The rows below come in pairs that one turn or mirror swaps. Which row does each named row swap with?
Luzip: [ -6   2  -1   4  -5   0 -25   4   2  -5   4  -4  -2   8   2  30  -3  -1
  -1  -7  -5   5  12]
Bil: [  5  -2   0  22 -12 -13  -6  -6   8  -9  23  -7   5  10   5   8  13  11
   8  16  11   2 -15]
soso: [  2   8  16   0  -7   5  12  -4   7  -1 -15  17   5  18   0   4   2   4
   9  -7  -2  -4  16]
Vuna: [ -6  18   2   9   8  14 -11  -3   9  -6   5  12   0  27 -13  10  18  -4
  -9   3   5  -2  22]
tanef: [  6  -1   0  -4 -18   7  10 -12   5 -14   5 -10 -10  12  -8   9   6  -6
  -8  16  -4   4  32]
fuv: [  6 -12  -1  -3 -10  -5  -4   1  -8  -1  10   3  -9  22  20  16  10  16
 -10  -5  -6   6  12]
siti: [  0   4  -3   7 -28   9   3  17  -7  -6   6  19  -1  20 -10  -9  18  23
   9   0   3  -3   7]
Regu: [  2   4  -3   8 -29   8   3  16  -7  -3   8  18   1  20 -13  -6  18  22
   9  -2   2  -5   6]
lak: [  5   0  11   0  -6  -5 -13  -9   8  -8 -14   1 -14   7 -10   1  13  -2
  17  17  11   4  26]
bivud: [  4  -3   0  -1 -18   5  11 -13   3  -9   4  -2 -10  10 -16   0   6 -11
  -4  15  -4   0  35]
faki: [-11  -4  -1  17  -9 -12 -10  -1  -7   2   9  12  -4  22   8   6  24   8
  -4  -3   5  16 -10]
mov: [  1  -2  -8  -3 -29  19   1   7   5 -20  20   0  -2   9 -14  -4  -3   4
   3  -3 -11  -8   2]
remu: [  2  -7  -1   1 -17  -2  -2 -23  18 -11   8   2  -2  -3  -1   0 -17  -3
   5   9  11  -8   7]
mamu: [ 12   9   4   7 -10   2 -16   7   2  -4  -3   7 -13  18  -2   6   3  12
  21  11  19   4  28]
godaz: [  2  -7  -1  15 -14  -5   3  -1  16 -14  25  -6   7   2  -1   1  11  -1
   5  14  -3  -3 -18]
kagas: [  9  -4   0  20 -12  -8  -1  -2  13 -12  24  -3   9   5  -1   4  15   4
   9  16   3  -2 -17]
laliv: [  4   3 -19  -4 -22  -2  -3  -5   4  -4  12   7   1  12  -8  14  -1   5
   2 -13 -16 -15  -8]
Toso: [  5  -6  -1  16 -17  -5   1  -1  14 -14  27  -5   7   1  -4  -2  12  -1
   7  15  -3  -3 -15]
masos: [  1   6  10  -6  -5  12  15   0  11  -1 -14  11   0  15   4   4   0   7
   6  -4  -5  -3  22]
peban: [  7   6  -2  12 -25   9   2  15  -2  -4   9  16  -5  21  -7  -4  10  27
  15   7  13  -3   3]
leva: [  8   5  -4  13 -29   8   4  14  -8  -6  10  15  -3  19  -8   1  13  25
  13  -1   9   0   7]
tulif: [ -6  10  -2   7  12   9 -21   0   3  -3   9  12  11  19  -6   8  20  -7
 -10   7  -6  -6  19]
bosos: [  2  -1 -10  -5 -11   3   3 -17  12 -15  10  -9  -2   9  -2  16  10   2
 -11  21  -4   6  29]
kelur: [  1   1  -8  -2 -25  22  -1  12   4 -18  16   3  -3  12 -10  -5  -4   4
   0  -7  -9 -11   4]
nofeg: [  4   4 -18  -8 -22  -2   6  -6   8  -3  11   1  -6  18  -6   9  -3   9
   5 -18  -9  -6  -4]
zuto: [ 10  -3  12  11   6  -3  -9   0   7  -7  14  13 -19  13   5 -14   9  -4
   4  13  14  14   9]
Vesa: [ -7 -11   2   1 -10  -2  -5 -24  19  -9   0  -6  -8   8 -11 -12   6  -4
   6  14   9 -17   9]
tizut: [  2  -3   6  -7  -9  -8 -11 -13   9  -8 -14   2  -9  -2 -16   5  14  -1
  14  16  -1   4  22]
bef: [-14 -12   2   6  -9   1  -8 -14  10 -11   3  -2  -6   6 -18 -16  20  -4
  -1  15  -2 -17   5]
pef: [ -6   7  -5   3   3   6 -21  -3   2  -6  13  11  14  20  -8  11  14 -10
 -10   2 -14  -9  16]
Gen: [ -9   6  -1   4  -4   5 -24   4   2  -8   2   3  -4   5 -11  24  -4  -7
   1 -13  -8   6  12]
Fof: [  5   0  -5  -4 -19   7   8 -12   6 -11   6  -7 -10  10  -7   8   4  -5
 -10  13  -7   2  36]
viza: [  2  -2   6  18  -5 -14 -18  -4   5  -3  10 -15  -2  11   7  28   7   3
   6   8   6   4   4]
ket: [ -6  11   0   6  10   7 -18  -5   6  -5   7  10   9  20  -8   6  21 -11
 -10   7  -6  -6  18]
duta: [-15  -9   0  12 -13  -1  -4   0   1  -4   7   7   6   6 -21 -13  31   7
   1  14  -6 -11  -4]
kefuz: [ -8   3 -18  12  -1 -13  -2  -9   9   2   6  16  -5   5 -18 -20  17   3
  11  10   5   1   1]
tusog: [  0  -6   2  18   0 -12 -18  -1   5  -4  20  -8   2   7   9  22  11   7
  -1  12   7   3  -4]
ses: [-10  -1  -6   8  -1 -13  -2  -6   4 -14   4   6  17  -3   8   3  -5  -3
   1   8  -8  17  13]
Gopab: [-12 -10   1  11 -11  -5  -2  -3   4  -8   4   1   4   5 -17 -16  31   4
  -1  17  -7 -11  -3]
luvet: [-21  -2 -16   2 -14   8 -21  -2  -3  -7   8   6   0  18  -5   2  -2  11
  -7 -13   0 -11  15]
paf: [ -2   4   0  -3  -3  15  16   7  12   4 -10   9  -9  16   4   5  -2  11
   2  -3  -4  -2  21]
luz: [-15   3  -5   8   8 -11  -2  -7   3 -15   2   3  15   2   9   0   6  -5
  -1   6  -7  18  12]
bur: [-12  -4 -12  -4 -22  18 -14   4  -1 -16  12   2  -3  14 -11  -2  -2   7
  -5  -9 -10 -15  11]
gesi: [ 19  -4   0  -4  -7  10   4  -3  12  -6  13  19 -18  16  11  -5   5   0
  18  11  12   6   6]
purod: [-17   5  -2   8 -12  -7 -19 -11  -9  -1  -4  20   7  20  -8   1   7  12
  -3 -10   9  -7  10]
Zub: [ 10 -12   4  -6 -12  -7  -9   2  -3   1  10   5  -9  21  19  17  11  17
 -10  -4  -6   4  10]
kuv: [ 12  -4   9  10  10  -1  -6  -2  11  -8  13  12 -15  16   8 -14   8  -6
   7  14  13   9  12]
lum: [ 19  -7  -2  -6 -18   9   2  -1  18  -4  13  15 -14  11  12  -2  -1   6
  17  11  10   5   3]
dogi: [ 16   6   9   3 -17   7  -6   6  -2  -9   2   7 -17  23  -2   1   7  18
  17   7  21   3  21]
zedo: [  3  -4  -1  21 -16  -9  -2  -2   7 -13  23  -7   5  10   1   6  11   9
   6  14   4   1 -19]
Pof: [ -7  -9  -5  11  -5 -10  -4  -4 -10   3  15  11  -5  19  15  15  22   6
  -5   0   0  16  -5]
Bupet: [-10   3  -8   3  11 -14  -3  -8   6 -19   1  -3  10  12   9  -5  15  -5
   1   9  -6  16   4]
ginop: [ -3   3 -13  14 -12 -10   1 -10   4  -3   4  18 -10   4 -24 -19  13  -4
  11  11   4  -1   5]
binok: [ 10   8   0  14 -24   9  -1  12  -3  -1  11  13  -7  21  -1   1   7  26
  15   4  17  -1   7]

leva pairs with kagas
nofeg pairs with kefuz
Vuna pairs with bosos
faki pairs with lum
purod pairs with remu
tizut pairs with Gen
luz pairs with masos
dogi pairs with tusog

